Small tables with named rows and columns. After each table, cells are looked up by row and column.

koga =
fields: ber, papogu, vanok, fafomu, vafup, denev, kare
tanovo: [226, 169, 69, 77, 110, 7, 128]
reluniz: [230, 158, 51, 73, 95, 10, 112]
bogudo: [51, 21, 68, 107, 95, 141, 34]
liro: [21, 97, 155, 100, 107, 143, 148]
nevabe: [43, 25, 91, 111, 123, 148, 57]
nel: [175, 118, 90, 83, 139, 65, 125]
nane: [80, 115, 145, 95, 119, 105, 132]

kare of nane = 132
ber of reluniz = 230
ber of nel = 175
ber of tanovo = 226
vanok of reluniz = 51
denev of nane = 105
vafup of nel = 139
vafup of nane = 119
kare of nevabe = 57
fafomu of tanovo = 77
papogu of nane = 115
vanok of tanovo = 69

vinemur =
fields: pap, gubo, gobibo, gis, gok, vos, sazaka
mut: [41, 153, 96, 58, 106, 155, 119]
lup: [79, 130, 140, 52, 59, 169, 87]
lare: [43, 151, 96, 44, 41, 164, 135]
finar: [43, 131, 43, 24, 4, 182, 131]
tutikag: [88, 159, 66, 41, 102, 83, 122]
gameg: [127, 205, 1, 65, 119, 141, 123]
gumokun: [183, 146, 73, 35, 132, 121, 102]

finar, gubo -> 131
lare, gobibo -> 96
mut, gok -> 106
tutikag, pap -> 88
lare, gubo -> 151
lup, gubo -> 130
mut, gubo -> 153
gumokun, sazaka -> 102
lup, gis -> 52
gameg, gis -> 65
lare, gis -> 44
tutikag, gubo -> 159
lare, pap -> 43
finar, sazaka -> 131
gumokun, vos -> 121
tutikag, gobibo -> 66
lup, gok -> 59
lare, sazaka -> 135
gameg, pap -> 127
tutikag, sazaka -> 122

luf
columns: teke, relub, fel, gel, rava, seno, mufoz, rovuto, silagat
veleko: [160, 234, 817, 465, 627, 900, 969, 553, 509]
sifur: [276, 116, 851, 358, 536, 885, 984, 481, 441]
tanuvar: [203, 185, 833, 426, 588, 897, 980, 486, 480]
fepen: [142, 259, 810, 488, 646, 901, 963, 562, 523]
boli: [251, 141, 846, 375, 555, 888, 984, 484, 452]

rovuto of fepen is 562
rava of tanuvar is 588
teke of tanuvar is 203
mufoz of boli is 984
seno of sifur is 885
gel of tanuvar is 426
relub of veleko is 234
rava of veleko is 627
silagat of tanuvar is 480
fel of sifur is 851
relub of fepen is 259
rovuto of tanuvar is 486
mufoz of fepen is 963
mufoz of sifur is 984
silagat of boli is 452
gel of sifur is 358
rovuto of veleko is 553
gel of veleko is 465
teke of sifur is 276
Row with the largest silagat: fepen

Table veba
	mulo	feve	gifov	pevode	tomi
bir	-49.097	-44.434	-45.167	-66.437	-80.913
fovu	-33.222	-62.894	-82.927	-46.344	-78.780
vud	-73.933	-82.802	-93.223	-34.444	-29.923
supeno	-84.411	-79.757	-99.240	60.077	-43.344

What is the mulo of bir in veba? -49.097
What is the feve of vud in veba? -82.802
What is the feve of fovu in veba? -62.894
What is the tomi of fovu in veba? -78.780
What is the mulo of fovu in veba? -33.222
What is the pevode of vud in veba? -34.444
What is the feve of bir in veba? -44.434
What is the gifov of bir in veba? -45.167
What is the mulo of supeno in veba? -84.411
What is the tomi of bir in veba? -80.913
What is the gifov of fovu in veba? -82.927
Row with the largest gifov: bir

Table kan
,morig,demas,vol,doso,kigaf,magu,vovu,sor
bav,90,104,188,158,64,94,104,164
zag,199,203,230,122,50,45,38,130
fom,112,123,234,165,52,78,62,170
zigu,198,203,173,110,77,65,77,104
lapodu,144,130,60,43,195,163,174,97
sodev,55,84,178,164,72,86,121,173
sab,120,83,106,111,152,154,153,132

sodev, kigaf -> 72
sodev, demas -> 84
zigu, morig -> 198
lapodu, kigaf -> 195
fom, vovu -> 62
fom, vol -> 234
zigu, sor -> 104
lapodu, sor -> 97
zag, magu -> 45
fom, sor -> 170
sodev, doso -> 164
bav, kigaf -> 64
sodev, vol -> 178
sodev, vovu -> 121
zag, vol -> 230
sab, morig -> 120

